One turning vector, and how many ticks it has turned:
The counts run from 0 to 426.
[.02, .24, -.35, .00, .04, -.17, -.21, -.20, .15, -.12, .03, .17, .19, .18, -.17, .03, -.22, .16, .34, .12, -.01, -.06, .09, -.14, .08, -.09, .14, .07, .11, .18, -.01, -.14, -.10, -.05, .03, -.24, .05, .07, .20, -.06, -.04, -.16, .16, -.08, .19]  276
[.05, -.14, -.10, .16, .14, -.07, .11, -.08, .17, .15, -.05, -.21, .05, .28, -.04, -.23, -.25, -.16, -.12, -.08, .41, .05, -.02, -.07, -.29, -.15, -.33, -.11, -.06, .23, .04, -.21, .06, .07, -.02, -.08, -.13, -.07, .09, .08, .10, -.25, .22, -.23, .22]  284
[.06, -.18, .15, -.05, .02, -.08, -.10, .07, .26, -.33, .19, -.05, -.02, .13, .14, -.04, -.01, .02, -.06, .22, -.06, .04, -.23, .05, .05, .15, -.37, -.14, .24, -.24, -.03, .03, .09, -.18, -.10, -.09, .13, .02, -.15, .00, -.11, .08, .12, .01, .31]  19
[-.13, .05, -.15, -.14, .13, -.14, -.01, .16, -.27, -.17, .11, -.03, -.28, -.10, -.14, -.08, .05, .25, -.05, .20, .14, .01, .16, .20, .13, -.12, -.06, .37, -.23, .03, .06, .07, .14, -.10, .04, .09, .09, -.02, .06, .16, .12, -.44, -.01, -.23, .00]  68
[.38, .09, -.10, -.22, .21, -.07, .12, .09, -.41, .06, .08, .02, .11, -.20, .12, -.11, -.25, .02, -.09, .15, .13, -.25, .32, -.01, -.02, -.02, .07, .18, -.07, -.20, -.07, -.06, -.17, .10, -.20, .16, -.04, .17, -.08, .10, -.01, -.17, -.05, .11, -.12]  379
[-.41, .09, .00, .20, -.01, .00, .21, -.25, -.08, .00, -.06, -.06, .15, .08, .08, -.38, -.18, .03, -.14, -.23, .10, .16, .20, .08, -.13, .23, -.07, -.16, .25, .00, -.19, -.05, -.12, -.10, -.21, .12, -.01, .07, -.15, -.23, .16, -.06, -.06, .07, -.08]  404
[.02, .05, -.08, -.05, .28, -.19, .24, -.08, -.21, .00, .03, .20, -.15, -.15, -.01, .02, -.30, .07, .01, -.14, .00, -.24, .25, -.14, -.19, -.05, .13, -.37, .05, .02, -.24, .09, -.12, -.03, -.23, .11, .04, -.09, .07, -.23, -.11, .14, -.08, -.04, .17]  107
[-.23, -.26, .07, .11, .03, -.06, .17, .00, -.05, -.13, .02, -.09, -.09, .12, .06, -.11, -.11, .10, -.32, -.18, .05, -.07, -.08, .02, -.08, .06, -.35, .05, -.05, .13, -.07, .00, -.01, -.24, -.05, .15, .36, .12, -.23, -.14, .10, .25, -.30, -.22, -.16]  137
[-.24, .08, -.07, -.39, -.05, -.07, .30, .07, -.01, -.31, .21, -.02, .07, -.18, -.20, .10, -.04, .19, .06, -.27, .01, .24, .05, .24, -.02, .08, .01, .13, .29, .03, .12, .13, -.17, .06, .03, .02, .08, .02, .05, -.05, -.18, .10, -.21, .02, -.11]  236
[-.20, -.11, .11, -.19, -.03, -.23, -.05, -.16, -.24, -.15, .12, -.13, -.14, .02, -.20, -.06, -.12, .33, -.10, -.26, .00, .23, .06, .00, -.18, -.09, -.26, .16, .13, .09, .05, .25, -.14, -.05, .14, -.07, .37, -.19, -.06, -.16, -.18, -.08, .15, .00, .24]  417
[-.06, .24, .01, .10, -.07, .17, .08, -.14, -.25, -.14, .03, -.30, -.13, -.03, -.01, -.27, -.09, -.06, -.34, -.13, .25, -.11, -.07, .12, -.17, -.14, -.13, -.09, -.18, -.14, -.02, -.03, .13, -.02, .00, .01, -.15, .17, -.06, .14, .19, -.45, .16, -.27, -.09]  183
[.16, -.10, -.23, .02, .41, .01, .14, -.06, -.08, -.16, .18, .00, .05, -.10, .19, -.05, -.08, -.32, .21, -.02, .07, -.30, -.09, -.31, -.05, -.14, -.23, -.33, .11, .04, -.04, -.05, -.04, .05, -.04, .03, .03, .07, .04, -.04, -.01, .06, -.20, -.11, -.09]  6
[.12, .30, .00, .05, .19, -.16, .08, .06, .05, .03, .01, -.09, .10, -.16, -.34, .01, -.15, -.13, -.13, .08, .26, -.16, .23, .02, -.06, -.24, -.27, .13, -.17, .01, .13, -.15, .07, .29, .00, -.03, -.09, -.17, .16, .24, -.20, -.04, -.01, -.19, -.19]  264
[.09, -.09, .07, -.29, .23, -.15, .26, -.20, .07, .00, .29, -.27, .15, -.12, .17, .02, -.10, -.13, .14, .04, .04, .19, .01, .09, .01, .27, -.09, -.09, .36, -.20, -.23, .00, -.06, .17, -.10, .11, -.14, -.04, -.16, .21, -.03, .25, -.25, .08, -.02]  121
[-.04, .03, .22, .01, -.10, -.41, -.06, -.08, .29, -.20, .24, .05, -.07, -.24, .03, .01, -.16, .25, .09, .22, -.17, .11, .09, .04, .29, .13, -.09, .01, .21, .10, .13, .16, .01, .04, -.06, .19, .11, -.13, -.17, -.08, -.04, .12, -.11, .16, -.30]  140
[-.02, .44, -.28, -.25, -.04, -.12, -.11, .16, -.03, -.36, .13, .10, -.07, -.08, -.05, -.16, -.08, .08, .04, .02, .03, -.03, -.08, -.01, -.04, -.02, .03, -.18, .26, -.18, .17, .13, .19, -.10, -.01, -.07, -.21, -.10, .22, .03, -.19, -.30, .14, -.07, .08]  185
[-.11, -.34, .35, .05, -.05, -.07, .14, -.24, -.05, -.02, .11, -.17, -.01, -.37, -.20, .05, -.13, -.08, .10, -.04, -.14, -.08, -.07, .05, -.05, -.01, -.17, -.15, -.10, .18, .01, .20, .13, .20, .08, .19, .13, -.22, -.11, .15, .08, .19, .02, -.20, .02]  421
[.00, .29, .09, -.06, -.06, .12, .10, -.22, .06, .00, .12, -.29, .13, -.03, .29, .03, -.09, -.01, -.11, -.12, .02, .10, -.21, .14, -.34, .13, .22, .01, .17, -.31, -.29, -.09, -.16, .00, -.12, -.32, -.05, .15, -.22, -.08, -.01, .10, .04, -.15, .00]  313
[.09, .12, -.23, -.23, -.02, .25, .03, .15, .01, -.15, .08, -.07, .36, .08, -.31, -.05, -.22, -.17, -.08, .06, .14, .00, -.04, -.05, -.12, .01, -.18, .02, .29, .01, .12, -.09, -.24, .03, -.10, .06, .05, .34, .11, .07, -.16, -.18, .07, .20, -.24]  85
[-.13, -.30, .16, .02, .31, -.37, .39, .15, -.25, -.15, .07, .12, -.29, -.10, -.01, -.23, .11, -.16, .01, .11, .13, -.09, .39, .08, -.24, .08, -.12, .01, .25, -.23, .05, .09, -.02, .05, -.12, .16, .04, .02, -.05, -.06, -.06, .09, -.06, .08, -.13]  218
[-.11, .01, -.03, -.14, .10, .15, -.02, -.12, -.08, -.31, .10, .05, -.16, -.20, -.07, .01, -.19, -.12, -.02, .23, -.19, -.24, -.19, -.17, .00, -.24, .05, -.19, -.14, -.19, -.17, .29, .06, -.14, .00, .00, .07, .15, -.09, .07, .24, -.16, -.03, -.20, .06]  189
[.03, .17, -.18, .01, -.09, .11, -.05, -.20, .28, -.06, .15, -.12, .30, .09, -.16, .06, -.25, -.04, .21, .24, -.06, -.05, -.11, -.09, .22, .13, -.22, -.28, -.08, -.04, -.04, .12, -.03, .09, -.13, -.04, -.03, .14, -.05, .22, -.08, -.05, -.33, .08, -.13]  272
[.01, .05, .17, -.07, .01, -.17, -.09, .04, .21, .06, .19, -.03, .02, -.32, -.10, .09, .06, .20, .34, -.23, -.15, -.02, -.12, .12, -.20, .08, .02, .03, .15, .21, .21, -.12, -.05, .12, .11, -.12, .08, .02, .07, .04, -.26, -.12, .25, .00, -.15]  44
[-.13, .24, -.13, -.02, .11, -.24, -.07, .07, .07, -.04, .07, .03, -.01, -.09, -.17, -.02, -.19, .54, .00, -.19, .03, .04, .08, .05, .19, .15, -.11, .09, .08, .38, .09, -.02, .15, -.14, -.07, .08, .26, -.13, .10, .05, .04, -.17, -.06, .00, -.14]  256
[-.29, .12, -.18, .03, .07, .09, .15, -.13, .05, -.07, .00, -.03, .03, .16, -.20, -.01, -.16, -.18, .11, .27, .10, -.12, .09, -.06, -.09, -.32, -.07, .17, -.09, -.16, .04, -.12, -.01, .09, .03, -.23, -.18, .13, .25, .27, .05, -.23, .15, -.11, .14]  83
[-.02, .21, .19, .22, -.31, .11, .08, -.04, .03, .27, .06, -.14, -.12, -.06, -.16, .06, .15, .00, -.06, -.20, -.06, -.10, -.06, .16, -.27, .04, -.10, -.08, -.30, -.01, -.02, -.17, -.27, .14, -.05, -.21, .20, .28, .08, .09, -.05, -.20, -.13, -.19, -.22]  344
[.21, -.06, -.10, -.06, -.09, -.29, .28, .00, .14, -.07, .22, .13, -.01, -.27, -.15, .29, -.04, .21, -.02, .14, -.10, -.06, .14, -.04, -.10, -.12, .14, -.22, -.29, .28, -.09, .08, -.07, .31, .09, -.12, .23, .04, .12, -.23, .05, .01, -.32, -.31, -.18]  158
[-.45, .17, .03, .12, .10, -.10, .06, -.27, .11, .19, .06, .07, -.11, -.15, .02, .09, -.04, -.12, .24, -.16, .03, .06, .21, .10, -.07, -.25, .07, .44, -.07, .01, .01, -.26, -.05, .04, -.03, -.14, -.22, -.01, .09, -.03, -.02, .23, -.23, -.16, -.09]  244
[-.12, -.10, .15, -.15, .00, -.20, -.12, -.02, .18, -.02, .21, -.05, -.05, .05, -.16, .00, -.31, .19, .05, .14, .04, .09, .06, .19, .19, .12, -.28, .38, .11, .07, .17, -.11, .10, -.14, -.15, .24, -.07, .01, -.12, .34, .06, -.08, .10, .06, -.07]  251
[.24, -.09, -.12, .03, -.02, -.03, -.10, -.16, -.43, -.10, .04, -.06, -.14, .14, .09, -.28, -.07, -.15, -.05, -.04, .17, -.19, -.09, -.10, -.14, .09, -.43, -.17, -.20, -.26, -.04, -.16, -.16, -.17, .00, .13, .10, .07, -.39, -.17, -.24, -.09, .01, -.09, .07]  298
[-.02, .10, .06, .17, .29, .08, -.15, -.07, -.14, .26, -.05, .19, .08, -.29, -.27, -.11, -.26, -.11, .04, -.06, .06, -.44, .10, -.18, -.20, -.09, -.10, -.03, -.15, .11, .07, -.19, .11, -.03, -.11, .12, -.07, .09, .25, .17, .06, -.11, .15, -.10, -.10]  375
[-.09, -.17, -.07, .04, .27, -.09, .28, .13, .05, -.04, .13, .23, -.23, -.35, -.02, .20, -.06, -.09, .20, -.01, -.04, -.27, .07, .00, -.10, -.11, .02, .11, -.08, .27, .18, -.18, .22, -.08, -.05, .21, -.09, .11, .13, .00, .05, .19, -.13, -.20, -.23]  57
[-.03, .19, .07, .14, -.02, -.43, -.11, -.02, .01, .00, .00, -.01, -.01, .09, -.06, -.28, -.02, .26, .14, -.22, .10, -.06, .17, .24, -.08, .31, -.06, .33, -.07, .04, .03, -.13, -.11, -.08, .05, -.17, .33, .06, -.24, -.05, -.25, .08, -.10, -.20, -.24]  146
[-.04, .09, .11, -.12, -.01, -.15, -.06, .37, .09, -.14, .35, -.04, -.13, -.01, -.15, .13, .03, .12, .04, -.06, -.17, -.02, -.17, .00, -.02, .24, -.15, -.19, .16, -.03, .18, .25, .07, -.08, -.02, -.04, .28, .01, .10, -.10, -.36, .02, -.18, -.05, -.13]  337
[-.14, -.19, .06, .18, .23, -.27, -.07, -.10, -.06, .00, .07, .20, .08, -.26, -.11, -.17, -.07, .00, .21, .00, -.10, -.11, .15, -.24, .00, -.03, -.28, -.04, .25, .21, .05, .08, .01, -.14, .01, .26, .19, -.27, .09, -.28, -.28, -.06, .18, .28, .05]  407
[.12, .30, .01, -.07, .18, .21, -.32, .06, -.03, -.11, .19, -.02, .18, -.24, .03, .06, -.14, -.08, .08, .16, -.16, -.22, -.24, -.39, -.24, -.25, .12, .02, .34, .05, .15, .19, .01, -.04, .03, -.13, .10, .23, .08, -.18, -.11, -.27, .33, .16, -.03]  195
[-.18, -.06, .06, .12, .27, -.32, .24, -.14, -.02, -.14, .02, .16, .11, -.16, -.06, -.13, -.03, -.21, .13, .07, -.02, -.06, .32, -.17, -.07, -.20, -.14, -.05, .16, .09, .03, .08, .10, -.03, -.11, .09, -.02, -.19, .20, -.30, -.13, .02, -.09, .08, .02]  406
[.00, -.04, -.10, -.04, .07, .26, -.05, -.14, -.09, -.13, .07, .13, .07, -.13, -.06, .10, -.06, .17, .13, .28, -.16, -.29, -.05, .01, .05, -.29, -.09, .08, -.47, .05, -.02, -.04, -.15, .09, -.09, -.23, .21, .23, .17, .03, -.10, -.33, -.02, -.08, .20]  78
[.13, .15, .00, -.09, -.06, -.04, -.22, -.01, .09, -.13, .11, .02, -.06, -.08, .06, -.03, -.27, .06, .19, .36, .07, -.21, -.11, .20, .03, .04, .09, -.01, -.18, -.43, .12, -.07, .34, -.23, -.03, .01, -.25, .09, -.05, .08, -.14, -.23, .19, -.08, .24]  180
[-.17, .11, .23, .19, .08, -.37, .23, .12, -.10, .02, .03, -.18, -.22, -.01, .01, -.27, .07, -.03, -.12, -.12, .15, .11, .17, .31, -.20, .11, -.14, .09, .12, .02, .04, -.01, .09, .03, -.06, -.02, .03, .17, -.02, .12, .01, -.16, -.04, -.14, -.32]  334
[.29, -.23, -.15, -.18, .34, .16, -.04, .00, .04, -.05, .34, -.04, .40, -.13, -.07, -.08, -.07, -.03, .22, .13, .05, -.12, -.07, -.10, .12, .12, -.22, -.27, .19, .12, -.02, .07, -.06, .02, -.16, .09, .20, .07, .13, -.01, -.16, -.08, -.05, .33, -.01]  388
[-.32, .17, .04, .04, -.31, .08, .04, -.47, .05, -.02, .16, -.15, .15, -.14, -.07, .12, -.08, .16, .06, -.17, -.27, .30, .00, .11, .07, .21, .03, -.11, -.03, -.05, -.20, .01, -.04, .02, -.02, -.09, .11, .08, -.15, -.01, -.15, .11, -.23, -.08, .01]  423
[-.02, .21, .17, -.15, -.07, -.35, .13, .20, -.18, -.01, .17, -.06, -.19, .08, -.06, -.08, .01, .14, -.09, -.23, -.02, .13, -.01, .15, -.32, .19, -.06, -.05, .39, -.07, .12, .16, -.28, .02, .13, .02, .14, .19, -.14, -.05, -.08, -.08, .18, .07, -.30]  35
